(in the rows, 128 means zero)
Named moves come first, each a turn or a mirror and shown by rows before and after it. Which of them, in which order, take the first row of each pair that follows to the second? Write the first one first, as in the answered first pair.
z678 (before -> after):
[140 113 178 115 126 141 121 129 132 142 125 126 136 130] -> [147 109 171 114 129 136 123 134 127 140 129 127 148 132]
[137 116 127 117 115 109 139 147  75 120 124 100 126  88] -> [131 122 135 117 118 108 138 141  76 123 119  99 118  85]
[130 132 166 158 120 143 131 116 105 154 130 116 103 130] -> [160 110 138 153 127 130 140 139  98 144 153 126 150 143]
z234 (before -> after):
[ 83 178 131 135 128 173 108  96 198 122 127 129 100 157] -> [163 104 180 157 133 150 134 134 173 159 187 157 154 153]
[165 104 157 140 117 129 132 136 136 147 165 145 148 136] -> [126 146  75 112 122 131 122 131 137  97 131 126 153 145]
[134 156 109 136 151 116 121 133 130 129 128 136 112 132] -> [139 149 133 144 152 119 124 128 133 144 135 138 106 128]
[174  85 165 141  97 134 133 142 130 161 140 142 145 114] -> [133 128  60 106 104 131 120 145 125  94 109 122 166 130]
z329 (before -> after):
[135 122 110 113 137 102 126 144  94 111 123 116 150 115] -> [124 130 173 135 129 124 120 116 124 149 116 121 101 115]
[107 118 126 133 132 120 145 135 116 101 139 121 131 137] -> [103 122 147 138 130 128 143 127 122 114 137 120 113 133]
[140 121 121 126 119  82 146 142 126  96 131 103 126 117] -> [134 127 164 144 113 100 140 122 155 126 130 110  95 121]
[118 129 109 129 117 127 112 103 154 137 121 161 115 165] -> [122 123  85 105 117 101 119 125 109 108 113 143 130 139]
Then:
Between the rows of a pair lie 2 to 3 moves.
[ 73 171  60  89 140 139 109  96 125  91 105 108 111 144] -> [126 125  40  88 148 118 124 132 105  87 144 127 176 155] | z329, z678
[154  75 163 145 112 143 126 142 136 166 133 138 123 130] -> [135  86 168 128 104 128 124 142 103 151 110 114 103 100] | z329, z329, z678
[143 119 169 148 116 154 106  80 155 135 121 135  94 125] -> [127 142  86 125 125 150 101  86 155  87 110 128 128 145] | z678, z234, z678
[141  94 180 140 118 131 132 125 106 170 143 131 132 108] -> [136  98 178 132 116 127 131 128  94 164 134 122 128  95] | z234, z678, z234
[103 127 129  86 129 108 132 120  75 120 108  99  91  94] -> [139 100  90  84 140 100 141 143  73 112 138 118 152 118] | z678, z234, z678
[131 133 129 139 127 135 126 129 171 152 153 153 148 180] -> [146 113 128 109 119  90 141 165  88 128 142 127 160 123] | z329, z329, z234
[163 126 159 147 117 157 110 127 142 188 131 129 123 149] -> [151 139  71 122 125 146 108 142 132 134 123 123 165 167] | z678, z234
[136 113 134 137 139 146 113 125 173 139 158 167 137 176] -> [115 130 131 134 137 152 104 114 181 134 143 162 119 175] | z234, z234
[102 139 123 117 115 101 133 119  86 115  93 106 109  81] -> [138 107  93 120 127  91 143 146  89 108 128 126 167 107] | z678, z234, z678
[110 143 120 126 142 146 126 123 144 140 114 127 106 140] -> [108 142 118 114 139 133 130 130 116 129 108 114 103 120] | z329, z329
[116 152 121 128 170 121 120 111 160 119 116 130 165 124] -> [117 144 155 121 162 105 129 117 123 124 108 117 146  87] | z234, z329, z329
[117 147 130 108 116 104 118 150  99 141 107 114 123 109] -> [127 141  93 117 128 120 115 151 138 139 128 137 160 152] | z329, z329
[157  84 127 140 134 151 151 142 142 143 138 146 134 143] -> [122 115 141 142 127 165 139 116 160 147 115 136  91 138] | z234, z234
[144  81 149 128 110 123 151 165  93  81 120 128 168 126] -> [145  85 161 157 116 155 144 145 157 107 135 153 165 169] | z329, z329
[160 111 164 151 123 137 132 131 153 151 159 152 139 147] -> [151 122  91 128 129 126 131 148 138 108 148 146 172 156] | z678, z234
[139 125 171 115 120 112 119 104 154 170 133 130 128 125] -> [159 107 141 100 125  93 127 127 129 151 145 130 171 123] | z678, z329
[150 101 133 139 133 141 126 135 127 140 148 133 151 143] -> [124 118 161 132 122 141 121 119 110 143 122 113 105 117] | z329, z234, z234
[188  85 144 129 156 112 159 138 130 129 166 152 141 118] -> [178  95 103 108 158 101 160 146 110 102 156 140 153 115] | z678, z234
[114 119 115 126 124 159 114  98  96 135 106 140  53 120] -> [132 111  70 135 136 168 116 103 133 130 131 166 101 166] | z329, z678
[139 107 136 109 126  97 145 170  90  98 114  93 130  83] -> [136 108 173 120 122 104 143 157  98 118 111  96 102  76] | z234, z234
[ 55 157 122 116 100 144 105  67 135 124  77 129  75 126] -> [172  56 145 145 116 116 139 122 118 159 169 179 185 149] | z234, z329
[122 137  39 121 140 124 123 149 128 118 145 132 108 110] -> [165  95 100 141 137 116 138 160 122 155 179 150 122 102] | z234, z234
[165 118 130 106 117  74 144 159  72  96 164 142 159 103] -> [156 123 158 109 110  73 142 152  64 105 154 135 133  82] | z678, z234
[101 157 111 121 124 145 112 115 160 124 119 126 110 120] -> [130 128 109 104 122 113 127 146 103 114 131 117 137  87] | z678, z329, z678
[ 90 156 112 167 125 155 111 128 152 164 127 135 130 159] -> [107 144 106 170 128 153 116 138 150 165 140 139 149 165] | z678, z234, z678
[106 145 179 118 103 119 131 128  81 131  86  99  67  82] -> [147 126 115 158 135 164 128 126 196 149 148 164 152 197] | z329, z678
[127 129 100 118 120 141 116 125 131 120 128 142 155 147] -> [141 114 123 127 120 139 121 128 130 134 137 152 159 146] | z329, z329, z678
[ 82 158 101 104 124 127 119 116 147 125  60 126  93 138] -> [168  83 124 132 136 115 144 150 150 158 133 167 169 166] | z234, z329
[105 140  78 115 135 104 126 143  75  91  93  97 161  97] -> [113 144 117 172 144 166 111 101 191 153 125 145 150 173] | z234, z329
[140  83 139 112 140  82 137 176  65 122 101 131 164  80] -> [113 103 201 128 128 100 128 140  86 154  85 127 103  70] | z234, z234
[173  97  81 113 148 116 141 165 115 100 151 152 194 143] -> [ 85 178  72 108 137 153 111 114 154  87  87 123 106 145] | z234, z329
[ 92 135  63 136 132 135 122 136 150 106 100 130 150 161] -> [122 112  69 142 132 130 130 149 146 114 124 143 179 167] | z234, z329
[131 123  95 121 135 123 120 151 113 119 134 130 156 135] -> [128 122 163 142 126 139 117 129 135 159 134 131 112 130] | z329, z234, z329
[150  86 202 150 133 114 165 120  93 176 137 132 115 107] -> [104 144  44 128 154 139 140 115 151 105 119 136 162 185] | z329, z234
[114 140  69 138 141 151 113 118 171 107 131 138 150 164] -> [150 109 118 159 142 151 123 124 175 144 163 155 157 165] | z234, z678
[114 146 109 100 106 148 145 127 144 122 120 119 139 152] -> [141 117 155 114 101 140 156 133 132 150 144 129 141 141] | z329, z329, z234
[131 129 157 141 123 160 135 108 159 139 147 147 131 145] -> [121 141 104 127 130 160 133 114 157 111 139 142 151 154] | z234, z234, z678
[134 124 117 144 146 122 165 105 105 125 119 108 159 112] -> [123 133 114 141 145 125 163  99 102 122 111 103 149 107] | z678, z234, z234
[118 147 154 160 137 163 113 105 193 158 132 150 106 161] -> [120 149  87 143 147 154 112 120 191 125 138 152 150 182] | z678, z234
[158 107 127 110 125 100 126 152 111 137 125 117 137  79] -> [127 134 120 105 122 108 117 136 118 128 100 104 107  74] | z678, z234, z234
[138 116 127 137 128 143 125 112 165 152 155 144 148 148] -> [117 135 125 134 124 151 120 101 171 148 139 136 128 148] | z234, z234
[162  99 178 134 110 118 156 151  98 154 138 140 134 105] -> [169  99 118 121 122 108 158 167  92 124 143 142 174 123] | z678, z329, z329
[147 116 104 148 126 128 149 144 116 148 160 138 159 140] -> [152 112 121 145 125 122 151 150 104 155 158 135 151 125] | z678, z234
[137 127  94 117 135 126 129 134 120 115 145 135 147 142] -> [146 119 117 129 136 132 128 131 133 132 153 142 143 150] | z329, z329, z234
[152 106 138  92 117  99 158 132  72 120 117 126 144 100] -> [124 140  67  93 129 130 141 116 131  96 111 138 158 158] | z329, z678, z234
[ 85 160 129 137 124 161 119  96 164 138 112 123  95 168] -> [118 124 122 100 118 101 142 147  58 105 114  97 127 105] | z678, z329
[154 108 118 119 124  89 133 154  85  96 132 113 176 104] -> [121 146  90 146 135 142 109 117 185 108 129 137 161 174] | z329, z329, z234
[113 139  99 146 134 155 110 101 181 118 121 139 116 168] -> [153 103 110 152 137 143 123 120 170 130 151 154 153 172] | z678, z234, z234
[121 124 129 104 115 108 128 132  79 108 110 110  89  76] -> [147 109 179 150 122 146 124 112 152 163 147 150  86 121] | z234, z678, z329
[133  96 180 172 130 156 127  97 189 152 112 131 121 129] -> [ 94 126 159 153 124 159 118  85 182 130  81 112  94 117] | z234, z678
[121 127 131 132 125 124 136 120 137 128 147 157 144 160] -> [112 130 166 129 116 115 135 114 115 137 132 141 114 129] | z329, z329
[126 147 109 125 124 111 116 121 128 111 106 128 120 121] -> [140 133 101 126 128 108 119 131 129 110 118 136 142 128] | z329, z234, z234
[104 160 145 137 104 134 131 103 139 131 115 117  79 115] -> [154 118  96 121 119 101 147 146  99 104 151 128 157 119] | z234, z678, z234
[107 126 184 142 111 101 110 120 118 147 107 109  70 104] -> [149  94 131 123 118  67 127 163  77 116 133 113 143 104] | z234, z678, z234
[148  99 164 147 160 128 127 127 114 155 130 123 129 123] -> [108 135 118 121 158 126 116 121 103 115  95 100 111 116] | z329, z234, z329
[128 125 166 132 133 135 131 139 135 139 151 127  98 128] -> [118 140  98 111 142 130 125 150 131 100 141 122 127 142] | z678, z234
[ 98 179 126 123 129 129 119  95 169 146 125 130 103 132] -> [101 180  84 108 134 116 119 108 155 121 124 128 129 133] | z329, z678
[134 153  92 166 149 148 124 116 194 134 123 139 107 175] -> [164 126  91 169 154 139 134 132 184 137 144 148 137 178] | z678, z234, z234
[170  99 131 158 150 170 145 118 170 138 162 159 140 175] -> [119 135  95 100 134 126 144 129  70  74  96  95  99  94] | z234, z329, z678
[148  76 176 155 121 107 140 160  88 194 138 104 109  75] -> [159  67 157 150 128 100 144 172  80 184 147 106 129  75] | z234, z234, z234
[119 120  90 135 138 153 125 109 171 125 134 146 138 153] -> [131 106  76 108 134 119 135 133 116 100 128 129 158 118] | z234, z329
[124 166 162 132 125 130 150 169 141 159 119 137 114 134] -> [118 178 129 127 129 136 144 167 154 146 117 141 129 151] | z329, z234
[115 126 145 117 123 136 143 126  89 136 104 112 101  90] -> [131 110 166 128 123 136 147 125  95 152 118 124 109  94] | z678, z234, z234
[105 149 115 142 121 154 121 102 150 122 119 135 113 148] -> [100 147 126 123 111 134 126 110 111 113 103 117  98 115] | z329, z329
[147 128 122 100 122 114 136 142  92 109 128 113 163 121] -> [152 135 134 129 128 149 130 122 157 137 144 139 161 166] | z329, z329
[127 136 146 130 126 146 132 117 156 140 126 136 118 133] -> [146 115 157 127 125 132 141 128 136 144 138 136 134 123] | z329, z678, z234
[ 91 175 128 121 127 165 115 124 173 142 106 168  86 160] -> [105 156 181 129 120 156 122 126 154 165 113 167  71 132] | z329, z234
[164 117  97 133 116 132 127 162 153 101 112 124 122 132] -> [151 125 120 128 109 127 126 157 137 106  97 109  92 109] | z329, z678, z234
[141 110 125 128 121 112 125 132 119 138 139 130 137 137] -> [125 125 109 116 119 113 118 130 115 124 124 120 131 132] | z329, z234
[145 119 211 109 103 109 126 136 107 157 130 123 109 122] -> [ 95 170 110  76 109 112 113 135 110  94  94 104 115 133] | z678, z234, z678
[162 112 125 101 112 127 144 150 118 108 155 119 143 124] -> [160 117 143 123 115 149 139 131 156 130 165 132 130 149] | z329, z329
[ 92 157 130 104  98 158 137 141 150 144 146 107  75 103] -> [151 105 141 115 106 140 155 170 139 160 191 132 129 112] | z234, z329
[100 150 139 139 141 120 127 121 113 139 119 122  81  97] -> [119 139  71 129 154 111 130 145 115 111 138 133 140 124] | z678, z234, z678
[ 79 185 163 146 122 165  91  99 183 139 107 120  67 125] -> [161 112 197 173 132 151 111 131 186 177 176 160 136 143] | z678, z234, z234
[132 139 121 158 130 138 101 100 189 152 148 132 126 154] -> [121 151  96 148 130 138  97  99 186 135 138 127 127 156] | z234, z234, z678
[113 134 155 110 128 136 131 108 129 129 113 118  99 110] -> [156 100 140 120 138 131 142 129 134 133 150 140 152 133] | z234, z329, z329
[141 116  94 124 131 164 138 147 117 106 126 179 173 150] -> [118 136  80 112 128 158 130 143 109  87 107 164 158 140] | z678, z234, z234
[140 132  97 133 152 147 143 136 150 129 161 140 172 181] -> [135 129 109 103 139 106 153 156  66 107 137 105 153 114] | z329, z234, z678
[132 117 120 120 122 141 150 130 138 122 137 137 139 155] -> [112 133 138 113 111 139 146 119 122 123 115 122 106 129] | z234, z329, z329
[136 117 140 140 133 131 128 127 143 141 145 140 133 142] -> [126 120 133 119 128 112 131 134 104 121 127 119 126 112] | z678, z234, z329
[143 135  87 143 142 140 122 133 144  98 136 137 157 163] -> [138 137 158 166 134 155 120 111 164 139 132 142 114 155] | z329, z234, z329
[ 83 144 110  90 120  96 176 124  83 148 100 130 109  54] -> [ 72 153 120  96 120 106 170 111  99 156  94 128  92  56] | z678, z234
[131 140 163 157 122 139 116 116 168 160 120 106 119 126] -> [109 160 129 144 123 139 109 112 166 137 102  95 117 129] | z329, z678
[141 106 132 141 138 127 129 135 160 139 146 139 147 132] -> [131 115 150 146 136 132 122 125 164 148 138 138 125 127] | z234, z678, z234
[119 134 107 113 119 113 119 149  82 103 112 103 133 103] -> [131 119 161 128 114 115 123 143  83 133 120 109 115  91] | z234, z234, z678
[152 131 133 126 126 108 132 126 123  98 168 128 143 154] -> [125 154 139 116 119 108 127 113 108  90 142 106 107 131] | z234, z678, z329
[125 136  79  96 134 117 112 134  88 101 118 122 147 185] -> [153 105 170 112 123 102 125 136  55 142 129 121 120 143] | z329, z234
[ 93 146  83 146  99 135 118 113 140 130 127 148 115 148] -> [ 86 147 109 141  93 128 121 113 119 138 115 136  92 125] | z329, z329
[120 134 154 152 116 140 110 123 140 143 153 136 108 113] -> [111 139 129 130 115 123 111 136 101 114 138 117 113  92] | z329, z329, z234
[122 121 179 109 119 107 136 123  86 136 113 108  94  85] -> [123 132 170 146 133 152 124  97 178 161 137 146 103 153] | z234, z678, z329
[143 119 120 161 147 153 134 121 178 147 163 161 160 174] -> [ 91 152 147 117 122 119 133 117  88 116  96  96  84  80] | z329, z678
[106 150 121 100 124  95 118 135  80  92 109  90 107  64] -> [126 144  52 127 147 133 111 132 169  93 150 138 173 159] | z329, z329
[146 138 179 124 132 117 123 128 127 139 158 143 123 117] -> [130 159 164 128 134 135 115 114 157 138 149 147 113 135] | z329, z234, z234
[ 86 168 105 141 131 147 103  81 165 134 111 123 104 149] -> [ 79 170 108 133 129 140 103  83 153 130 102 114  95 135] | z234, z234, z678
[102 161 120 128 130 106 136 107 106 110 135 111  84 104] -> [115 157  71 132 141 111 137 118 126  95 152 126 126 141] | z329, z329
[106 122 212 159 120 157 146 130 125 153  96 129 112 152] -> [ 82 150 166 154 126 172 135 116 156 133  86 132 117 180] | z329, z678
[109 162 142 136 120 166 115 107 169 147 116 130 114 156] -> [111 158 168 136 115 160 118 107 152 153 108 123  98 138] | z329, z234
[100 170 134 138 116 152 139  96 148 103 110 160  73 139] -> [ 93 175 105 125 118 142 140 102 130  81 102 153  85 133] | z234, z234, z678
[180  90 160 137 139 148 133 119 165 163 148 170 123 150] -> [191  74 145 106 137 108 144 150  95 134 137 148 141 108] | z329, z678, z234
[149 112 143 127 128 120 137 126 130 147 141 132 136 133] -> [148 113 148 122 125 115 137 130 120 143 137 127 133 123] | z329, z329
[129 101 106 132 114 157 109  97 206 146 135 141 139 171] -> [128 104  87 124 116 150 109 102 202 134 133 140 152 174] | z678, z234, z234
[157 120 109  89 145 114 122 143  64  74 126  94 205  94] -> [186 105 168 149 154 164 115 113 165 146 171 147 200 158] | z678, z329, z234
[118 136  98 130 152 110 137 115 118 139 157 171 172 137] -> [103 151  90 127 152 119 130 105 129 136 146 166 163 143] | z234, z678
[126 176 175 127 112 127 101  95 136 147  81 108 106  89] -> [188 120 189 141 120 113 120 122 131 166 129 136 163 104] | z234, z329
[150 106 120 118 141 105 130 118 117 125 149  99 148 143] -> [145 109 110 113 142 106 127 117 118 117 143  97 148 146] | z234, z234, z234
[ 94 132 104 121 129 114 126 125 125 104 111  91 128 113] -> [ 92 139 123 139 130 137 121 108 161 123 115 102 115 132] | z329, z678, z234
[140 128 149 155 140 209 149 150 185 174 153 139 122 150] -> [120 136 190 145 125 193 149 146 145 176 127 113  75 103] | z234, z329, z329
[146 151 151 114 138 114 150 145 120 137 134 107  93  82] -> [128 169 102 101 142 116 146 146 124 109 123 100 105  94] | z678, z234
[ 96 158 141 147 115 143 114 115 163 146  96 127  68 119] -> [115 147  49 118 129 117 121 152 136  96 107 131 141 135] | z234, z234
[ 74 149 143  84 136 130 152 125 122 135 124 106 107 108] -> [126 105 132  94 150 119 165 151 122 141 168 132 171 132] | z234, z329, z329
[119 157 124 163 133 136 125 135 168 120 131 142 126 135] -> [124 148 107 139 130 108 132 158 115  99 125 123 139 104] | z678, z329
[148 135 135 163 130 125 127 107 171 167 122 157 155 151] -> [115 165 122 154 128 130 119  92 172 152  96 143 129 145] | z234, z678
[120 129 194 122 132 119 114 105 129 128  97 112  72 121] -> [ 98 154  97  98 141 121 105 114 137  78  86 107 107 149] | z678, z234
[143 115  99 120 136  99 138 145 100 117 124 121 142 116] -> [120 134 144 132 128 116 130 122 111 137 105 113  90 103] | z329, z234, z678
[157 138 110 114 113 118 133 163 139 144 139 155 176 152] -> [167 126 156 112 105 106 137 165 109 157 138 148 158 120] | z678, z234, z329
[109 169 121  95 130 125 120 121 125 114 130 105  95 164] -> [160 123 168 116 131 119 135 135 123 148 167 130 120 166] | z329, z234, z678
[112 126  95 125 120 143 130 110 108 110 103  88 134 129] -> [104 133 117 139 118 160 128  93 131 130 105  95 114 136] | z329, z678, z234
[103 164  63 119 108 142 103 102 149 132  98 131 121 154] -> [102 154 132 113  96 124 112 101 103 149  85 112  81 100] | z329, z678, z329
[126 117 139 122 122 106 146 141  73 131 128 111 138  95] -> [140 115  95 135 134 120 142 142 115 128 151 141 180 146] | z329, z234
[119 126  90 128 112 143 123 132 147 112 126 127 137 140] -> [106 135 100 121 107 139 121 130 129 109 112 114 120 120] | z678, z329
[134 123  84 123 141 128 131 139 146 113 137 141 167 158] -> [143 110 180 146 132 132 133 122 144 164 140 143 122 128] | z678, z234, z678
[108 116 170 103 132 101 131 123  92 129 120 118  95  72] -> [133 104 141 139 151 140 126 113 184 151 165 168 146 155] | z329, z678
[120 130  82  90 124  97 133 145  71  75 101  92 136  75] -> [188  78 102 137 139 115 143 157 132 124 173 149 198 137] | z329, z678
[118 140  84 110 140  92 136 154  83  78 115 118 140 104] -> [160  98 191 157 135 106 143 148 110 154 155 144 124 106] | z329, z234, z329
[ 72 152 118 125  93 175 128 117 108 106  83  73  50 117] -> [157  75 130 123 101 125 162 176  41 108 136  89 131  93] | z678, z329, z234
[ 63 178  94 112 116 132 118  93 138  97  78 107  70 114] -> [ 73 171  46 104 124 130 119 105 143  79  89 115 108 135] | z329, z329
[115 111 194 158 127 188 135 117 155 150 146 167 119 155] -> [ 70 149 170 137 122 189 124 102 146 124 110 143  88 140] | z234, z678
[154 112 104 122 118 109 150 165 103 123 139 131 158 116] -> [143 118 175 144 107 125 143 140 118 163 133 131 105 104] | z234, z234
[106 156 104 145 146 146 127 105 167 138 140 117 121 155] -> [140 127 115 153 151 135 137 124 161 148 166 130 152 159] | z678, z234, z234
[129 185 184 147 170 158 115 117 174 174 114  92  84 152] -> [138 179  62 109 185 129 120 158 139 103 119  87 169 167] | z329, z234, z329
[ 84 169 123 115 128 154 133 102 159  95 119 139 116 128] -> [140 117 169 113 125 113 161 138  92 108 148 140 144  83] | z234, z329, z329
[ 99 145 145 129 116 133 122 116 135 118 122 107  77 108] -> [129 114 164 126 115 110 131 135 105 125 141 111  98  86] | z678, z329
[124 103  84 118 132 108 113 130 129 113 132 126 162  91] -> [139  87 118 128 130 104 117 134 122 131 144 129 158  83] | z329, z678
[172  97 122 119 137 120 135 131 121 126 161 127 184 153] -> [104 155  82  94 131 130 118 108 123  88 110  98 136 142] | z678, z234, z234
[143 143 148 137 102 105 144 105 102 166 143 147 124  98] -> [154 136 137 147 107 110 143 109 123 168 155 161 143 122] | z678, z329
[157 139 150 131 129 116 137 160 103 127 131 114 172 119] -> [159 139 175 144 131 127 135 147 125 151 137 123 159 128] | z234, z329, z234
[112 113 134 107  93  60 134 156  59 129 139 108 142  88] -> [ 81 155  47 113 109 104 110 133 148 109 137 130 165 168] | z329, z678, z234
[128 134 165 138 129 131 130 122 125 134 129 123 109 116] -> [132 134 137 145 137 143 127 119 155 131 141 136 133 150] | z329, z234, z234
[121 135 143 132 128 146 116 109 155 139 119 130 107 130] -> [155 102 138 119 128 118 131 141 111 131 135 128 144 113] | z234, z329
[ 80 167 132 125 108 140 104 108 147 126  89 103  86 138] -> [103 154  70 122 123 137 110 129 163 107 116 123 147 178] | z329, z678
[141 105 177 156 130 109 133 131 128 155 164 134 118 103] -> [136 118  82 132 143 105 130 148 130 104 163 134 171 130] | z234, z234, z678
